One turn or mirror swaps these rows in pairs. Which row does each one swap with?
The rows were stretched afterwards, more along some directions than others.
j342: [ 0.05  0.32  0.43  0.19 -1.00  0.07 -1.18  0.94 -0.38 -0.07 -0.47 -0.34
  0.92 -0.62 -1.60 -2.05 -1.36  1.21 -0.06  0.04  0.98  1.35]
j160: [ 0.28 -0.03  0.48  0.14 -1.19  0.57  1.09  2.38 -0.97  1.05 -0.42  0.68
  0.35  0.32  0.08 -1.01  1.29 -1.30 -1.48  1.62 -0.50 -0.84]
j48: [ 0.24 -0.64  0.06  0.29  0.01  0.03 -0.28  0.33 -0.41 -0.29 -0.06 -0.06
  0.07 -0.32 -0.74 -0.50 -0.78  1.89  0.56 -0.30  0.47  0.58]
j103: [-0.73 -0.64 -0.67 -1.60 -1.42  0.89 -0.23  1.29 -0.97  0.42  0.27 -0.22
  0.14 -0.59  0.08 -0.54 -0.33  0.80  1.10  1.26  0.47  0.60]
j546: [-0.32 -1.51  0.99  0.29 -1.03 -0.76  0.07  1.53 -0.21  0.35  0.55  0.47
  0.46  0.26 -0.24 -1.04  0.04 -1.98 -0.85  1.70 -0.28 -0.38]
j985: [-1.48 -0.16  0.17 -0.59 -1.74  0.36 -0.76  1.04 -1.00  1.16  0.22  1.09
 -0.03  0.28  0.05 -1.56  0.72 -0.92  0.18  0.41 -0.53  0.94]
j756: [-0.22 -0.48 -0.24  0.15 -1.81  0.73  0.50  1.13 -1.32  1.18  0.74  1.77
 -0.53 -0.21 -0.73 -2.14  0.43  0.53 -0.04 -0.26 -1.17  1.23]
j353: [-0.72 -0.01 -0.15 -0.25 -0.46 -0.13 -0.11  1.33 -0.69 -0.04 -0.30  2.25
 -0.09  0.87 -1.98 -0.60  1.04  0.59  0.31  0.67 -0.17  0.95]
j539: [-0.81  1.89 -2.26  0.65 -0.48 -0.27  0.49  0.87 -1.19 -0.29  0.35  3.01
 -1.02  0.32 -0.02 -0.54  1.61  0.31  0.29 -1.24 -1.69  0.51]
j431: [-0.60  1.71 -0.79  0.42  0.09 -0.66 -0.03  1.68 -0.56 -0.10 -0.03  1.06
 -0.75 -1.15  0.61  0.06  1.61 -1.01 -0.63  0.42 -1.28  0.09]
j18: [-0.29  1.01 -1.13 -0.47 -0.05 -0.28  0.05  1.75  0.24 -0.11 -0.40  0.96
  0.20 -1.93  0.37 -0.66  0.27 -0.22 -0.15  0.96 -1.71  0.53]
j994: [-0.31  1.25 -1.18 -0.32 -0.53  0.60 -0.49  1.18 -1.45  0.85 -0.73  0.90
  0.15  1.50 -1.42 -0.83  0.34  0.22  1.27 -0.15  0.64  1.29]
j203: [-1.21  1.01 -2.19 -0.73 -0.85  0.53 -0.26  2.09 -0.67  0.67  0.41  1.99
 -0.48 -0.08  1.04 -0.42  2.13  0.30  0.36  0.60 -0.27 -0.04]
j908: [ 0.58 -0.97 -0.97 -0.19 -1.08 -0.16  0.51  1.72  0.18  0.28  0.28  0.12
 -0.02  0.28 -0.20  0.41 -0.44  0.36 -0.27  0.31 -0.01 -1.10]
j617: [ 0.18  1.20 -0.38  2.27 -0.25  0.94  0.01  0.10 -0.33  1.29 -1.40  1.70
 -0.06  0.94 -0.26 -1.02 -0.35  1.25  1.43 -1.31  0.20  0.21]
j285: [ 0.03  0.38  0.67  0.61 -0.49  0.93 -0.12  1.61 -0.13 -0.01 -0.05 -0.05
  0.23  0.39  1.42 -0.26  0.76 -0.13 -0.34  0.70 -1.37  0.25]
j773: [ 0.01 -0.93  1.09 -0.29  0.05  0.28  0.11  1.61 -0.79 -0.45  0.21  0.60
  0.56  1.15 -0.49 -0.63  0.66  0.45 -0.24  1.28  0.09  0.01]
j23: [ 0.54 -0.81  1.44  1.26 -0.29  0.98 -0.19  1.70 -1.06  1.38 -0.30  0.14
  0.11  1.15  0.37 -1.90  0.86 -0.32 -0.11  1.12 -0.02 -0.07]
j262: [-0.80  0.69 -1.54  0.12 -2.00 -0.52  0.79  1.69 -0.75 -0.35  1.03  1.66
 -0.46 -0.52 -0.71  0.41  0.98 -1.96 -0.98  0.76 -1.51 -0.47]
j94: [-1.43 -0.62 -0.79 -0.68 -1.54 -0.42 -0.40  0.60 -1.55  0.63  1.56  2.34
 -0.39  0.25 -0.25 -1.75  1.12 -0.02 -0.98  0.12 -0.88  1.08]
j541: [-1.04  0.86 -0.07 -0.71 -0.84 -0.36  0.05  2.22 -0.22 -0.43  0.33  2.08
 -0.86 -0.03  0.18 -0.44  1.80 -0.99 -0.98  1.17 -1.41  0.90]
j898: [-1.10  0.47 -1.00  0.97 -1.37 -0.28 -1.16  0.74 -1.26  0.76  1.12  2.05
 -0.87  0.62 -1.63 -1.75  0.73 -0.47  0.07 -0.23 -0.73  1.56]
j855: [ 0.04  1.40 -1.58 -0.08  0.08  1.13  0.11  1.36 -0.50  1.41 -1.29  0.99
  0.37 -0.47  0.45 -0.93 -0.07  1.70  1.67  0.32 -0.07  0.08]
j610: [ 0.19 -0.53  1.16  0.68 -0.75 -0.84  0.58  0.76 -0.31  0.96 -0.01 -0.29
 -0.49  0.24  0.28  0.33 -0.45 -1.48 -1.81  0.14  0.05 -0.82]
j929: [-0.52  2.50 -1.44  0.62  0.02  0.25  0.20  1.60 -0.04  0.50 -1.59  1.68
 -0.36 -0.81  0.21 -0.13  0.34  0.88  0.23 -0.30 -0.86 -0.22]
j213: [-0.13 -0.06 -0.45 -0.29 -0.82 -0.05  0.42  1.20  0.52 -0.08  0.12  0.92
 -0.34 -0.79 -0.34 -0.95 -0.54  1.70 -0.05  0.31 -0.84  1.10]
j348: [-0.77  0.24 -1.12 -0.03 -0.45  0.40  0.23 -0.17 -0.27  0.97  0.11  2.51
 -0.19 -0.70 -0.29 -0.06 -0.75  1.18 -0.46 -0.66  0.52 -0.82]
j390: [-0.52 -0.45 -0.62  2.25 -0.60  1.07 -1.23 -0.28 -0.73  1.37  0.44  2.04
  0.15  0.97 -0.42 -1.17 -0.41  1.77  1.41 -0.73 -0.33  0.50]
j964: [ 0.11  0.96 -1.30  1.30 -0.91  1.09  0.15  0.48 -0.98  1.05 -0.09  2.24
 -0.62  0.07 -0.98 -0.46  0.28 -0.17  0.21 -0.73 -0.03  0.07]
j40: [ 0.77 -0.33 -0.49 -0.72  0.38  0.08  0.35  1.74 -1.12  0.41 -0.18 -0.64
 -0.06  0.20 -0.26 -0.24  0.01  0.00 -0.08  1.00  0.79 -0.16]
j589: [ 0.48  0.16  0.29  1.20 -0.67  1.02  0.40  1.27  0.01  0.98 -0.78 -0.32
  0.13  0.79 -0.76 -0.27 -0.09  1.57 -0.14  0.39  0.37  0.15]
j619: [-0.82  0.10 -0.46  1.29 -0.49  0.90 -1.34 -0.20 -1.13  1.12  0.71  1.30
 -0.23  0.21  0.46 -1.87 -0.38  1.95  0.34 -0.99  0.04  1.23]
j959: [ 0.30 -0.33 -0.71 -0.29 -1.34 -0.33  0.82  1.63 -0.92 -0.07  0.77  0.04
  0.44 -0.29 -0.19 -1.70  0.39 -0.97 -0.92  0.48 -1.74  0.48]
j639: [-0.28 -0.97  0.00 -1.32 -1.21 -0.80  0.45  0.29 -0.14  0.15  0.41 -0.49
  0.11 -1.60  0.33 -1.02 -0.84 -0.88 -0.26  0.41 -0.08  0.73]
j275: [-0.32 -0.86  0.17  2.13  0.07  0.49 -1.03 -0.03 -0.92  1.01  0.42  0.98
 -0.63  1.36 -0.60 -1.49 -0.50  0.85  0.68 -0.60 -0.49  1.39]
j630: [-0.07 -0.53  0.38  0.21 -0.68  0.00  0.30  1.40 -0.35  1.69 -1.02  0.03
  0.05 -0.61  0.46  0.13  0.37 -1.75 -1.05  1.37  0.64 -1.41]
j271: [-1.06 -0.37  0.44 -0.46 -0.32  0.42 -0.41  1.09 -1.03  1.24  0.79  2.26
 -0.69  0.79  0.20 -0.09  0.83 -0.46 -0.86  0.85 -0.16 -0.75]
j543: [ 0.47 -0.53  0.59  0.38 -0.20 -0.13 -0.28  1.65 -0.74  0.41 -0.05 -0.68
  0.06  0.93  1.18 -0.78  1.05 -0.49 -0.08  1.17 -0.38 -0.46]
j115: [ 0.06  0.74 -0.22  1.10 -0.50  1.81 -0.65  0.61 -0.94  1.10 -0.80  1.63
  0.48  1.82 -0.35 -0.97 -0.64  2.06  1.98 -0.58 -0.05  0.67]
j195: [-1.15  0.50 -0.75  0.71 -0.81  0.03 -0.20 -0.13 -0.89  0.11  0.02  2.34
 -0.71 -0.88 -0.55 -1.39 -0.44  1.60  0.32 -1.16 -0.15  1.32]
j340: [ 0.04  0.11 -0.97 -0.33 -0.63 -0.71 -0.27  0.67 -0.53  1.09  0.07  0.47
 -0.07 -0.37 -0.47  0.01 -1.29 -0.58 -0.66  0.00  0.02  0.09]
j310: [-1.54  1.63 -1.38 -0.28 -0.50  0.21  0.05  0.95 -0.85 -0.22 -0.17  4.08
 -0.28  0.26 -1.04 -1.21  1.36  0.98  0.47 -0.52 -0.22  0.78]
j749: [-0.81  0.24  1.69 -0.72 -1.48 -0.89 -0.08  1.41 -0.17 -0.33  0.48 -0.06
  0.14 -0.53  0.67 -1.67  0.56 -0.55 -0.28  0.74 -1.71  1.31]
j124: [ 0.78 -0.85  0.61  0.96 -0.47  0.88 -0.41  0.36  0.68  1.50  0.09 -1.03
  0.07 -0.01  0.74 -1.14 -1.50  1.34  0.27 -0.24  0.52  0.17]
j740: [ 0.19 -0.79 -0.44  0.66 -1.33  0.02 -0.26  0.49 -0.23  0.96  0.44 -0.13
  0.95 -0.27 -1.62 -1.15 -1.56 -0.36 -0.26  0.09  0.45  0.34]
j91: [-0.80  0.03  0.52  1.06 -1.27  0.46 -0.27  0.75 -0.31  1.07  0.61  1.79
 -0.81  1.36  0.25 -1.27  1.63 -0.22 -0.66 -0.38 -0.05  0.34]
j355: [ 0.25 -0.21  0.51 -1.00 -0.04 -0.10  0.25  2.21 -0.20  0.39 -0.35  0.35
 -0.02 -0.31 -0.04 -0.65 -0.41 -0.17 -0.41  1.29 -0.52 -0.37]
j892: [-0.21 -0.10  1.02  0.32 -0.20 -0.80  0.05  1.59 -0.83  0.27  0.44  0.38
 -0.79 -0.48  0.21 -0.16  0.11 -1.88 -1.14  1.09 -0.89  0.17]
j752: [ 0.19  0.57 -0.32  0.06 -0.60  0.68 -0.20  1.23 -1.32  0.71  0.35  1.52
  0.04  0.32 -0.73 -0.48  0.06 -1.36  0.29  0.14 -0.24  0.90]
j407: [ 0.17 -1.04  0.70 -0.02 -0.83  1.11  0.47  0.87 -1.11  1.30  1.01  0.62
 -0.57  0.55  0.46 -0.95  0.86 -0.05  0.59  0.87 -0.65  0.47]
j425: [ 0.20  1.14 -1.58  1.56 -0.35  0.08 -0.01  0.41 -0.33  0.79 -0.99  0.80
 -0.01  0.33 -0.18 -0.79  0.22  1.75  0.89 -0.80  0.49 -0.08]
j481: [-1.58  0.86 -1.16  0.70 -1.24  0.43 -0.97  0.58 -0.27  1.42 -1.24  2.27
 -0.37 -0.20 -0.34 -1.76 -0.44  1.34  1.32 -0.56  0.32  0.72]
j511: [ 0.00 -0.20 -0.03  0.37 -0.72  0.24  0.33  1.87 -1.43  0.02 -0.03  2.37
  0.25  1.86 -1.27 -0.51  1.54 -1.06 -0.52  0.75 -0.43 -0.70]
j332: [-0.52  0.60 -0.63  1.11 -0.13 -0.64  0.71  0.53 -0.24  0.97 -0.83  0.91
 -0.79 -0.67  0.08 -0.20  0.34 -1.55 -1.02 -0.16 -0.12  0.01]

j340 pairs with j94
j546 pairs with j481
j310 pairs with j355
j203 pairs with j908
j353 pairs with j18
j619 pairs with j610
j994 pairs with j959
j892 pairs with j195
j539 pairs with j40
j275 pairs with j332
j630 pairs with j390

